50 stands for zero in the data rows.
Each row below has a hidden score, from 0 to 30, with 15 about the middle. What is it? The score is a weighted sum of the row's numbers plus the product of two more (or one squared), each taken from its middle value.
array([43, 53, 38, 35, 36, 45, 51, 45, 45, 47, 56, 44, 62, 47, 54, 67, 57, 38, 53, 39, 44, 48, 35,
       53]) >> 11
array([41, 44, 44, 57, 66, 67, 64, 36, 40, 42, 54, 46, 41, 42, 42, 56, 40, 43, 32, 47, 37, 52, 62,
       58]) >> 13
array([33, 60, 68, 60, 70, 75, 62, 38, 71, 63, 37, 45, 46, 54, 53, 31, 57, 43, 33, 41, 64, 37, 73,
       43]) >> 23
array([58, 40, 42, 51, 56, 52, 46, 53, 40, 43, 52, 51, 45, 48, 43, 46, 38, 49, 50, 53, 43, 63, 53,
       55]) >> 12
array([35, 72, 67, 48, 52, 53, 60, 56, 71, 52, 48, 52, 56, 60, 57, 56, 63, 43, 45, 47, 57, 30, 65,
       48]) >> 10
array([30, 66, 57, 43, 61, 64, 50, 51, 67, 63, 55, 38, 51, 49, 56, 59, 57, 35, 36, 38, 47, 33, 75,
       48]) >> 28
array([71, 30, 29, 73, 57, 60, 50, 31, 28, 44, 40, 36, 30, 22, 27, 36, 26, 66, 45, 75, 28, 72, 27,
       54]) >> 19
array([75, 36, 34, 67, 63, 50, 47, 38, 38, 39, 28, 52, 36, 41, 28, 36, 32, 62, 52, 60, 48, 69, 37,
       54]) >> 21
array([56, 39, 46, 57, 55, 59, 51, 46, 46, 51, 50, 50, 45, 46, 47, 37, 43, 64, 45, 56, 55, 54, 52,
       47]) >> 17
array([62, 36, 51, 64, 52, 61, 54, 49, 46, 62, 52, 52, 44, 42, 46, 26, 42, 70, 39, 72, 56, 57, 48,
       45]) >> 18
array([27, 77, 56, 22, 37, 35, 46, 82, 78, 69, 68, 50, 65, 84, 75, 86, 76, 20, 55, 25, 57, 20, 69,
       42]) >> 8
array([37, 65, 47, 22, 22, 24, 45, 74, 63, 70, 59, 54, 66, 64, 75, 62, 77, 50, 62, 40, 70, 30, 44,
       35]) >> 15
array([71, 36, 52, 63, 64, 47, 42, 57, 45, 49, 39, 56, 35, 50, 32, 31, 41, 66, 53, 63, 57, 64, 48,
       50]) >> 16
array([61, 33, 39, 46, 48, 49, 39, 57, 36, 55, 53, 48, 49, 45, 46, 45, 41, 65, 50, 61, 43, 58, 45,
       48]) >> 19
array([31, 70, 53, 15, 39, 20, 28, 89, 74, 60, 75, 55, 70, 87, 78, 94, 75, 13, 58,  9, 61, 25, 72,
       40]) >> 18
array([50, 47, 53, 52, 43, 48, 53, 42, 47, 45, 49, 63, 60, 53, 52, 47, 55, 48, 57, 48, 55, 56, 41,
       53]) >> 11
array([60, 38, 32, 58, 49, 55, 46, 37, 36, 41, 49, 48, 48, 38, 44, 46, 41, 58, 54, 56, 47, 56, 35,
       51]) >> 16
array([61, 36, 36, 62, 54, 65, 53, 37, 34, 45, 46, 48, 46, 36, 44, 32, 40, 64, 49, 64, 50, 57, 35,
       43]) >> 21
array([38, 60, 58, 45, 56, 51, 54, 53, 59, 49, 52, 53, 53, 59, 49, 65, 52, 33, 41, 43, 42, 44, 62,
       55]) >> 11
array([70, 38, 30, 58, 45, 43, 39, 40, 28, 28, 49, 40, 47, 43, 34, 50, 32, 51, 65, 54, 33, 64, 23,
       63]) >> 11
array([36, 67, 44, 20, 23, 24, 51, 65, 55, 61, 60, 47, 62, 59, 72, 80, 69, 33, 62, 37, 53, 39, 42,
       45]) >> 9
array([35, 59, 46, 49, 64, 63, 55, 43, 56, 50, 50, 47, 48, 50, 42, 58, 48, 26, 41, 40, 43, 46, 67,
       56]) >> 11
array([70, 36, 35, 62, 70, 54, 47, 39, 35, 38, 35, 45, 36, 40, 29, 41, 29, 60, 48, 53, 38, 73, 46,
       58]) >> 17
array([84, 30, 33, 70, 45, 38, 36, 53, 29, 40, 51, 42, 24, 38, 28, 27, 28, 84, 54, 73, 44, 76, 20,
       60]) >> 24
array([34, 67, 51, 29, 33, 34, 46, 62, 61, 52, 59, 53, 63, 58, 67, 72, 70, 38, 51, 40, 56, 39, 45,
       48]) >> 17
array([47, 54, 43, 34, 43, 36, 40, 55, 41, 46, 58, 52, 63, 49, 54, 69, 56, 32, 55, 37, 42, 57, 43,
       60]) >> 15
array([37, 64, 63, 41, 46, 49, 51, 62, 65, 60, 59, 51, 55, 59, 59, 66, 62, 39, 48, 41, 48, 36, 64,
       50]) >> 17
array([40, 50, 63, 65, 92, 75, 71, 37, 67, 61, 31, 46, 32, 49, 43, 31, 47, 49, 33, 43, 64, 49, 85,
       50]) >> 18
array([32, 69, 59, 35, 52, 46, 39, 69, 68, 62, 59, 49, 52, 64, 62, 72, 62, 29, 43, 40, 46, 32, 71,
       46]) >> 18
array([48, 42, 35, 53, 56, 60, 54, 37, 35, 42, 57, 43, 45, 44, 46, 52, 40, 45, 44, 50, 40, 55, 49,
       57]) >> 8
array([51, 48, 44, 45, 49, 40, 40, 47, 40, 42, 48, 61, 55, 47, 45, 64, 49, 39, 57, 40, 42, 60, 46,
       59]) >> 15
array([38, 58, 56, 46, 41, 51, 59, 38, 55, 48, 45, 51, 62, 52, 61, 51, 59, 46, 52, 44, 55, 43, 43,
       52]) >> 6
array([33, 74, 73, 38, 36, 37, 51, 63, 66, 56, 59, 57, 66, 61, 72, 60, 74, 48, 54, 41, 69, 24, 57,
       43]) >> 17
array([24, 70, 57, 46, 59, 73, 72, 27, 63, 59, 46, 41, 60, 43, 54, 57, 60, 33, 30, 36, 46, 33, 66,
       49]) >> 10
array([42, 56, 53, 45, 48, 57, 58, 41, 51, 48, 54, 51, 51, 50, 52, 58, 50, 46, 47, 45, 49, 47, 51,
       51]) >> 12
array([62, 34, 36, 53, 64, 51, 45, 51, 39, 42, 56, 43, 41, 48, 35, 52, 31, 45, 46, 51, 39, 69, 57,
       57]) >> 12
array([52, 54, 61, 51, 31, 49, 53, 51, 58, 56, 52, 56, 57, 57, 62, 41, 62, 63, 63, 55, 67, 40, 45,
       40]) >> 10
array([56, 36, 40, 65, 35, 65, 56, 30, 28, 51, 53, 46, 48, 37, 48, 35, 42, 73, 52, 70, 53, 48, 24,
       42]) >> 17
array([56, 40, 50, 64, 57, 68, 59, 41, 48, 52, 43, 54, 41, 43, 44, 30, 43, 65, 45, 61, 58, 51, 49,
       48]) >> 14
array([51, 52, 62, 55, 55, 52, 55, 57, 56, 48, 43, 58, 52, 63, 50, 48, 49, 51, 48, 57, 55, 54, 60,
       52]) >> 13
array([53, 37, 39, 59, 54, 67, 54, 30, 37, 55, 53, 48, 44, 35, 45, 34, 38, 60, 40, 58, 47, 54, 44,
       47]) >> 18
array([76, 40, 54, 65, 46, 41, 39, 46, 38, 37, 35, 59, 39, 47, 30, 42, 40, 61, 67, 59, 53, 67, 29,
       56]) >> 17
array([48, 58, 58, 37, 41, 28, 34, 61, 50, 40, 45, 68, 69, 55, 58, 60, 63, 46, 64, 35, 53, 55, 43,
       53]) >> 26
array([56, 44, 50, 59, 60, 56, 55, 42, 46, 41, 44, 56, 41, 51, 42, 44, 43, 59, 43, 53, 51, 56, 53,
       51]) >> 17
array([74, 34, 51, 64, 57, 45, 38, 54, 45, 53, 35, 52, 32, 47, 34, 32, 40, 72, 58, 67, 55, 64, 44,
       48]) >> 18
array([43, 60, 53, 25, 27, 25, 37, 73, 52, 53, 60, 52, 63, 57, 70, 66, 67, 44, 62, 41, 54, 46, 41,
       47]) >> 18
array([42, 50, 37, 39, 42, 49, 52, 42, 42, 49, 61, 45, 56, 47, 59, 65, 53, 40, 51, 39, 44, 51, 41,
       51]) >> 13
array([31, 76, 66, 43, 58, 51, 44, 51, 72, 57, 49, 53, 63, 62, 55, 70, 65, 20, 50, 28, 52, 28, 73,
       48]) >> 13
array([49, 37, 26, 43, 49, 55, 46, 40, 28, 38, 67, 46, 50, 39, 45, 61, 38, 36, 47, 44, 29, 61, 44,
       56]) >> 14
array([33, 70, 59, 29, 33, 35, 55, 62, 63, 59, 57, 53, 69, 60, 69, 69, 71, 37, 55, 34, 59, 27, 53,
       45]) >> 10
array([37, 63, 49, 36, 32, 42, 55, 43, 55, 52, 49, 47, 62, 48, 66, 60, 65, 44, 56, 39, 61, 40, 37,
       49]) >> 9
array([44, 50, 56, 72, 75, 73, 71, 28, 52, 45, 39, 49, 34, 48, 39, 42, 37, 46, 32, 48, 50, 53, 68,
       52]) >> 11
array([58, 46, 54, 47, 36, 33, 40, 62, 45, 39, 50, 65, 67, 54, 56, 47, 57, 56, 66, 52, 58, 54, 35,
       47]) >> 26
array([72, 21, 33, 66, 49, 59, 49, 48, 30, 53, 47, 37, 23, 29, 33, 30, 31, 75, 41, 87, 37, 72, 26,
       49]) >> 27
array([71, 36, 35, 66, 55, 60, 50, 38, 32, 47, 39, 44, 38, 30, 34, 29, 32, 68, 47, 68, 46, 68, 36,
       47]) >> 20
array([56, 44, 50, 68, 83, 58, 60, 51, 52, 41, 41, 49, 28, 53, 33, 46, 36, 54, 34, 61, 42, 63, 77,
       61]) >> 8
array([31, 74, 71, 31, 35, 38, 54, 80, 78, 71, 59, 56, 63, 75, 77, 60, 79, 46, 53, 37, 70, 23, 61,
       41]) >> 14
array([48, 41, 32, 43, 52, 57, 52, 45, 35, 50, 64, 47, 47, 42, 51, 53, 42, 44, 43, 48, 37, 53, 55,
       52]) >> 15
array([35, 70, 64, 45, 44, 46, 56, 56, 70, 57, 51, 51, 58, 60, 60, 57, 61, 45, 48, 45, 55, 36, 60,
       50]) >> 11
array([79, 30, 44, 74, 60, 51, 42, 36, 30, 32, 31, 42, 27, 25, 23, 27, 24, 65, 53, 74, 37, 77, 31,
       60]) >> 18
array([69, 30, 40, 58, 52, 56, 45, 51, 38, 52, 50, 43, 40, 37, 41, 33, 38, 72, 43, 65, 45, 66, 40,
       48]) >> 24
array([37, 63, 65, 49, 41, 55, 63, 44, 62, 51, 49, 49, 54, 53, 64, 49, 65, 50, 47, 48, 57, 38, 48,
       46]) >> 11
array([61, 37, 41, 60, 61, 57, 51, 47, 42, 44, 45, 50, 42, 48, 39, 42, 39, 65, 44, 54, 45, 59, 49,
       53]) >> 16
array([37, 74, 53, 18, 25, 20, 41, 63, 62, 60, 64, 58, 75, 56, 77, 67, 75, 35, 67, 31, 73, 34, 47,
       42]) >> 14
array([50, 60, 59, 26, 31, 22, 32, 72, 56, 48, 62, 56, 66, 55, 70, 62, 66, 42, 67, 37, 53, 48, 43,
       50]) >> 17
array([26, 69, 60, 32, 35, 47, 64, 43, 66, 60, 58, 52, 62, 55, 71, 59, 74, 43, 43, 36, 60, 28, 45,
       43]) >> 12
array([59, 42, 41, 62, 63, 57, 57, 28, 40, 33, 34, 51, 43, 43, 34, 37, 39, 54, 48, 50, 52, 64, 43,
       53]) >> 14
array([27, 79, 68, 33, 42, 39, 46, 66, 79, 62, 62, 56, 69, 74, 75, 72, 74, 26, 59, 25, 63, 17, 71,
       46]) >> 7
array([64, 27, 28, 56, 47, 58, 45, 42, 33, 51, 53, 47, 44, 35, 43, 39, 36, 66, 51, 59, 43, 61, 35,
       48]) >> 20
array([49, 46, 53, 70, 80, 66, 68, 39, 52, 44, 37, 53, 32, 50, 39, 35, 37, 56, 36, 59, 51, 54, 72,
       52]) >> 7
array([69, 35, 48, 74, 59, 72, 60, 32, 40, 53, 30, 47, 29, 25, 30, 20, 36, 81, 42, 79, 51, 61, 41,
       48]) >> 21
array([79, 30, 28, 62, 61, 46, 33, 46, 27, 35, 40, 33, 35, 34, 24, 53, 24, 57, 50, 67, 23, 78, 34,
       64]) >> 22
array([61, 48, 58, 29, 23, 12, 23, 75, 47, 48, 57, 68, 79, 62, 64, 62, 60, 45, 83, 44, 56, 53, 34,
       47]) >> 20
array([50, 50, 58, 44, 62, 33, 43, 76, 62, 50, 55, 53, 49, 62, 47, 59, 52, 36, 50, 50, 45, 56, 73,
       58]) >> 10
array([60, 41, 54, 62, 77, 52, 57, 58, 48, 38, 48, 51, 29, 60, 34, 50, 34, 52, 38, 56, 42, 68, 73,
       63]) >> 9
array([44, 66, 70, 42, 51, 38, 43, 72, 70, 52, 53, 50, 60, 63, 56, 64, 61, 39, 57, 42, 55, 43, 67,
       52]) >> 13
array([74, 31, 33, 60, 51, 49, 35, 49, 34, 45, 47, 45, 36, 36, 33, 38, 37, 63, 50, 62, 44, 71, 37,
       54]) >> 22
array([47, 38, 53, 82, 79, 82, 83, 17, 44, 39, 29, 44, 19, 38, 26, 35, 29, 55, 20, 67, 35, 64, 65,
       61]) >> 13
array([48, 42, 33, 42, 43, 50, 49, 46, 38, 48, 64, 46, 57, 45, 54, 57, 46, 45, 47, 46, 42, 54, 40,
       51]) >> 14
array([62, 36, 43, 33, 19, 21, 31, 80, 40, 52, 64, 58, 65, 56, 59, 64, 54, 51, 71, 54, 49, 55, 34,
       44]) >> 18
array([34, 68, 71, 48, 56, 54, 52, 53, 68, 58, 50, 52, 50, 62, 56, 53, 60, 42, 49, 46, 53, 36, 64,
       53]) >> 9
array([58, 41, 38, 49, 37, 48, 47, 47, 42, 47, 53, 51, 55, 46, 52, 45, 46, 60, 58, 54, 55, 48, 31,
       49]) >> 11
array([22, 78, 61, 33, 46, 47, 49, 59, 73, 52, 57, 54, 76, 71, 71, 83, 75, 19, 60, 16, 59, 17, 71,
       40]) >> 16
array([60, 39, 28, 54, 47, 54, 42, 34, 30, 39, 44, 46, 46, 40, 39, 54, 34, 43, 55, 49, 40, 58, 32,
       59]) >> 9
array([65, 35, 37, 55, 54, 46, 40, 45, 38, 46, 47, 46, 45, 45, 42, 44, 40, 58, 56, 55, 45, 61, 42,
       55]) >> 10
array([34, 64, 62, 46, 41, 58, 65, 42, 61, 59, 52, 47, 51, 50, 63, 49, 63, 51, 49, 43, 55, 36, 48,
       43]) >> 18
array([47, 61, 55, 22, 30, 20, 30, 79, 58, 53, 58, 58, 66, 57, 68, 68, 67, 40, 67, 36, 57, 47, 46,
       54]) >> 18
array([54, 51, 55, 29, 26, 16, 29, 71, 46, 43, 63, 60, 74, 57, 61, 67, 63, 40, 74, 42, 49, 55, 38,
       50]) >> 17
array([42, 52, 50, 49, 65, 62, 61, 43, 48, 44, 53, 46, 47, 49, 43, 53, 42, 42, 34, 44, 41, 53, 65,
       58]) >> 11
array([49, 52, 60, 55, 39, 58, 57, 38, 51, 49, 41, 51, 56, 48, 60, 37, 57, 63, 52, 49, 60, 42, 39,
       40]) >> 16
array([59, 49, 60, 43, 24, 35, 38, 63, 50, 56, 54, 67, 61, 55, 62, 43, 59, 64, 72, 59, 64, 45, 35,
       40]) >> 15
array([30, 75, 72, 32, 35, 32, 50, 62, 71, 67, 61, 56, 69, 66, 75, 59, 74, 48, 57, 34, 72, 22, 59,
       40]) >> 14
array([41, 41, 56, 65, 73, 76, 69, 34, 47, 49, 52, 44, 31, 46, 48, 36, 42, 53, 31, 51, 53, 47, 70,
       44]) >> 22
array([67, 35, 31, 56, 53, 55, 45, 39, 33, 42, 47, 49, 46, 38, 39, 43, 35, 57, 55, 55, 44, 67, 41,
       52]) >> 14
array([47, 55, 52, 40, 44, 41, 53, 63, 48, 52, 53, 58, 56, 49, 55, 58, 56, 44, 54, 49, 51, 52, 47,
       52]) >> 13
array([54, 35, 33, 65, 59, 66, 60, 27, 36, 48, 42, 42, 37, 34, 36, 34, 31, 59, 38, 59, 47, 55, 45,
       57]) >> 17
array([65, 37, 36, 60, 54, 51, 46, 39, 35, 42, 38, 52, 47, 41, 37, 40, 40, 54, 53, 53, 47, 63, 37,
       53]) >> 14
array([41, 57, 57, 47, 76, 51, 44, 67, 67, 60, 43, 45, 47, 59, 45, 54, 55, 35, 45, 48, 44, 47, 82,
       52]) >> 11
array([54, 59, 79, 54, 37, 47, 52, 59, 58, 50, 51, 65, 56, 58, 58, 35, 62, 69, 61, 59, 72, 40, 47,
       36]) >> 22
array([71, 39, 54, 45, 36, 22, 25, 72, 43, 48, 48, 69, 61, 59, 47, 53, 52, 50, 73, 54, 57, 64, 35,
       51]) >> 21
array([53, 46, 56, 55, 43, 56, 51, 46, 48, 52, 43, 52, 53, 49, 54, 38, 52, 63, 56, 52, 62, 48, 39,
       48]) >> 14
array([34, 69, 58, 26, 37, 34, 41, 76, 74, 62, 67, 54, 62, 70, 69, 72, 69, 31, 58, 37, 57, 29, 64,
       46]) >> 11
array([37, 60, 51, 37, 38, 50, 57, 48, 55, 55, 54, 45, 58, 49, 62, 63, 61, 42, 47, 37, 51, 40, 46,
       52]) >> 15
array([44, 54, 50, 53, 64, 57, 54, 52, 55, 45, 46, 50, 43, 54, 42, 58, 42, 37, 41, 46, 42, 52, 70,
       58]) >> 11
array([40, 63, 58, 42, 59, 47, 43, 67, 66, 56, 55, 49, 52, 56, 56, 64, 58, 35, 46, 49, 48, 42, 75,
       49]) >> 13
array([55, 36, 35, 80, 72, 76, 63, 18, 31, 39, 30, 38, 25, 30, 22, 40, 25, 49, 31, 65, 32, 68, 46,
       61]) >> 12
array([48, 50, 53, 56, 59, 56, 57, 43, 53, 43, 52, 54, 50, 54, 46, 48, 46, 46, 47, 46, 47, 55, 54,
       56]) >> 11
array([23, 77, 48, 27, 46, 54, 59, 59, 68, 63, 62, 43, 64, 62, 66, 83, 69, 25, 37, 28, 41, 31, 64,
       41]) >> 22
array([39, 67, 62, 30, 41, 25, 27, 69, 62, 48, 54, 61, 70, 63, 63, 69, 66, 35, 63, 26, 53, 42, 57,
       51]) >> 19
array([65, 39, 49, 41, 57, 29, 27, 79, 55, 45, 51, 63, 51, 66, 43, 51, 49, 44, 58, 50, 48, 69, 59,
       56]) >> 11
array([57, 48, 44, 31, 10, 24, 41, 74, 46, 50, 62, 56, 67, 57, 69, 62, 59, 58, 67, 57, 53, 44, 30,
       42]) >> 14
array([52, 40, 35, 72, 66, 69, 66, 18, 32, 39, 34, 44, 34, 28, 33, 42, 32, 49, 34, 58, 39, 61, 49,
       58]) >> 11
array([57, 39, 52, 67, 69, 65, 62, 50, 52, 48, 48, 50, 32, 52, 40, 37, 37, 57, 37, 60, 49, 57, 64,
       56]) >> 11
array([72, 41, 47, 59, 50, 41, 39, 48, 41, 44, 33, 60, 50, 51, 37, 36, 42, 59, 62, 56, 53, 62, 37,
       49]) >> 19
array([41, 50, 40, 56, 55, 62, 64, 25, 38, 38, 44, 52, 50, 48, 46, 53, 44, 41, 46, 40, 45, 52, 48,
       50]) >> 11
array([59, 39, 33, 44, 45, 43, 40, 43, 32, 43, 57, 45, 50, 41, 42, 56, 37, 39, 56, 46, 37, 59, 37,
       57]) >> 12
array([64, 26, 31, 64, 49, 66, 54, 38, 29, 60, 57, 39, 33, 26, 40, 32, 34, 71, 44, 73, 41, 62, 32,
       49]) >> 27
array([55, 55, 66, 38, 18, 36, 45, 66, 55, 59, 59, 63, 67, 56, 70, 43, 68, 63, 71, 56, 73, 36, 34,
       32]) >> 17
array([39, 61, 60, 41, 44, 50, 52, 59, 60, 54, 60, 47, 54, 57, 59, 61, 59, 41, 44, 47, 45, 41, 59,
       52]) >> 14
array([56, 39, 34, 62, 59, 60, 55, 30, 35, 39, 44, 46, 39, 33, 35, 42, 35, 52, 46, 54, 45, 58, 45,
       55]) >> 12
array([53, 59, 59, 29, 12, 24, 43, 73, 56, 68, 62, 60, 76, 58, 75, 49, 72, 60, 70, 50, 72, 34, 35,
       30]) >> 18
array([35, 72, 71, 33, 45, 32, 36, 70, 69, 52, 56, 59, 71, 69, 65, 70, 68, 32, 66, 27, 55, 30, 64,
       53]) >> 10
array([44, 44, 46, 60, 71, 70, 65, 36, 47, 54, 54, 35, 33, 46, 45, 48, 37, 44, 29, 47, 43, 50, 72,
       49]) >> 21
array([42, 60, 63, 49, 56, 52, 54, 63, 64, 51, 57, 53, 50, 58, 56, 54, 58, 43, 51, 51, 49, 43, 71,
       52]) >> 9
array([66, 34, 37, 50, 45, 43, 33, 50, 40, 44, 52, 53, 53, 47, 45, 50, 40, 57, 59, 57, 48, 61, 35,
       53]) >> 18
array([25, 80, 71, 35, 45, 41, 54, 59, 76, 65, 59, 53, 73, 70, 75, 66, 76, 35, 60, 29, 67, 14, 70,
       39]) >> 9
array([55, 45, 43, 61, 66, 61, 61, 37, 41, 38, 41, 52, 42, 46, 39, 42, 39, 55, 40, 51, 48, 59, 53,
       56]) >> 16
array([57, 39, 31, 69, 45, 58, 56, 20, 28, 44, 49, 40, 50, 28, 43, 37, 36, 60, 56, 61, 46, 48, 30,
       45]) >> 12
array([71, 30, 34, 60, 57, 52, 45, 49, 34, 49, 48, 45, 37, 35, 37, 33, 35, 67, 52, 65, 42, 68, 39,
       51]) >> 17
array([44, 52, 48, 43, 45, 49, 52, 48, 49, 44, 48, 52, 56, 50, 53, 53, 53, 43, 51, 43, 50, 50, 46,
       54]) >> 10
array([39, 52, 39, 40, 50, 55, 54, 39, 45, 44, 58, 44, 53, 41, 49, 68, 49, 37, 46, 45, 39, 52, 49,
       57]) >> 10
array([51, 59, 69, 45, 37, 33, 37, 78, 64, 52, 61, 64, 59, 61, 66, 47, 66, 57, 62, 45, 63, 46, 52,
       49]) >> 21
array([59, 34, 30, 63, 50, 64, 55, 27, 26, 46, 46, 43, 46, 31, 41, 41, 37, 61, 51, 57, 44, 50, 33,
       47]) >> 13
array([42, 51, 45, 44, 49, 56, 60, 40, 48, 53, 60, 46, 49, 47, 53, 51, 48, 42, 42, 48, 46, 47, 53,
       58]) >> 10
array([30, 66, 64, 43, 55, 56, 55, 58, 69, 66, 60, 43, 48, 56, 63, 60, 62, 40, 43, 47, 53, 31, 67,
       45]) >> 16
array([57, 44, 45, 62, 62, 66, 62, 34, 42, 49, 40, 47, 38, 39, 40, 35, 40, 57, 40, 60, 54, 55, 51,
       47]) >> 12
array([31, 69, 72, 53, 53, 65, 64, 44, 71, 59, 52, 47, 49, 55, 60, 47, 62, 46, 40, 40, 57, 35, 65,
       42]) >> 21
array([33, 73, 57, 25, 24, 33, 54, 58, 64, 67, 53, 53, 70, 58, 76, 55, 77, 49, 55, 39, 77, 26, 45,
       35]) >> 13
array([33, 72, 60, 27, 49, 35, 29, 76, 69, 53, 65, 51, 63, 74, 65, 87, 65, 22, 53, 22, 50, 33, 68,
       55]) >> 18
array([52, 51, 59, 54, 42, 54, 58, 50, 53, 51, 52, 54, 54, 53, 56, 42, 56, 70, 55, 54, 62, 45, 45,
       43]) >> 17
array([52, 45, 52, 54, 34, 55, 52, 44, 47, 55, 53, 46, 51, 46, 62, 36, 53, 62, 52, 51, 57, 45, 37,
       43]) >> 24
array([56, 44, 56, 57, 41, 56, 58, 51, 51, 49, 54, 57, 50, 52, 55, 38, 51, 71, 55, 62, 61, 47, 43,
       40]) >> 16
array([51, 44, 34, 42, 44, 50, 45, 40, 35, 38, 56, 48, 52, 46, 48, 61, 48, 41, 57, 46, 40, 60, 37,
       59]) >> 7
array([27, 67, 65, 44, 63, 64, 54, 49, 78, 70, 55, 45, 52, 53, 62, 54, 66, 37, 44, 37, 56, 25, 72,
       46]) >> 20
array([47, 53, 49, 33, 35, 29, 39, 54, 43, 44, 52, 52, 64, 50, 55, 69, 57, 37, 62, 39, 48, 57, 41,
       51]) >> 15
array([45, 43, 50, 61, 68, 67, 66, 38, 47, 48, 50, 44, 37, 47, 42, 47, 37, 46, 33, 54, 41, 54, 66,
       57]) >> 12
array([38, 63, 61, 41, 60, 45, 42, 69, 69, 58, 55, 45, 51, 61, 57, 63, 58, 31, 50, 46, 48, 39, 71,
       52]) >> 10
array([63, 41, 35, 71, 61, 67, 64, 23, 33, 45, 35, 46, 36, 30, 31, 30, 35, 62, 45, 60, 45, 62, 36,
       45]) >> 19
array([66, 42, 61, 58, 55, 43, 42, 64, 54, 50, 40, 61, 46, 64, 42, 39, 49, 60, 55, 62, 58, 59, 52,
       46]) >> 18
array([48, 58, 57, 34, 26, 30, 37, 70, 57, 55, 56, 64, 64, 55, 69, 54, 68, 54, 67, 46, 59, 42, 42,
       43]) >> 18
array([46, 59, 55, 32, 34, 27, 34, 64, 55, 52, 53, 62, 70, 62, 63, 67, 65, 47, 62, 38, 54, 49, 48,
       54]) >> 17
array([67, 37, 40, 68, 61, 61, 56, 44, 46, 48, 36, 45, 34, 39, 36, 27, 38, 75, 46, 64, 47, 61, 47,
       49]) >> 16
array([50, 51, 46, 51, 53, 53, 51, 50, 45, 42, 49, 53, 49, 50, 45, 49, 46, 45, 49, 47, 45, 56, 56,
       54]) >> 12
array([32, 52, 44, 55, 73, 73, 59, 37, 53, 56, 44, 39, 45, 51, 46, 54, 44, 34, 29, 42, 39, 46, 75,
       55]) >> 13
array([54, 42, 45, 62, 54, 67, 61, 35, 43, 49, 40, 48, 41, 41, 44, 31, 45, 62, 44, 60, 58, 50, 43,
       47]) >> 11
array([54, 36, 47, 70, 63, 72, 66, 25, 43, 52, 41, 46, 37, 38, 38, 29, 37, 65, 38, 66, 52, 54, 54,
       47]) >> 11
array([66, 31, 36, 50, 59, 49, 34, 59, 40, 47, 57, 48, 40, 42, 35, 50, 33, 52, 50, 54, 34, 69, 51,
       56]) >> 24
array([66, 37, 43, 72, 62, 68, 64, 26, 35, 47, 28, 46, 29, 30, 32, 22, 35, 70, 39, 69, 47, 62, 40,
       47]) >> 15
array([62, 47, 61, 55, 55, 43, 48, 58, 48, 43, 39, 62, 49, 60, 41, 43, 48, 51, 53, 54, 54, 64, 53,
       57]) >> 12
array([45, 45, 57, 69, 81, 77, 73, 38, 55, 52, 40, 43, 28, 48, 45, 31, 40, 52, 29, 55, 57, 55, 76,
       49]) >> 14
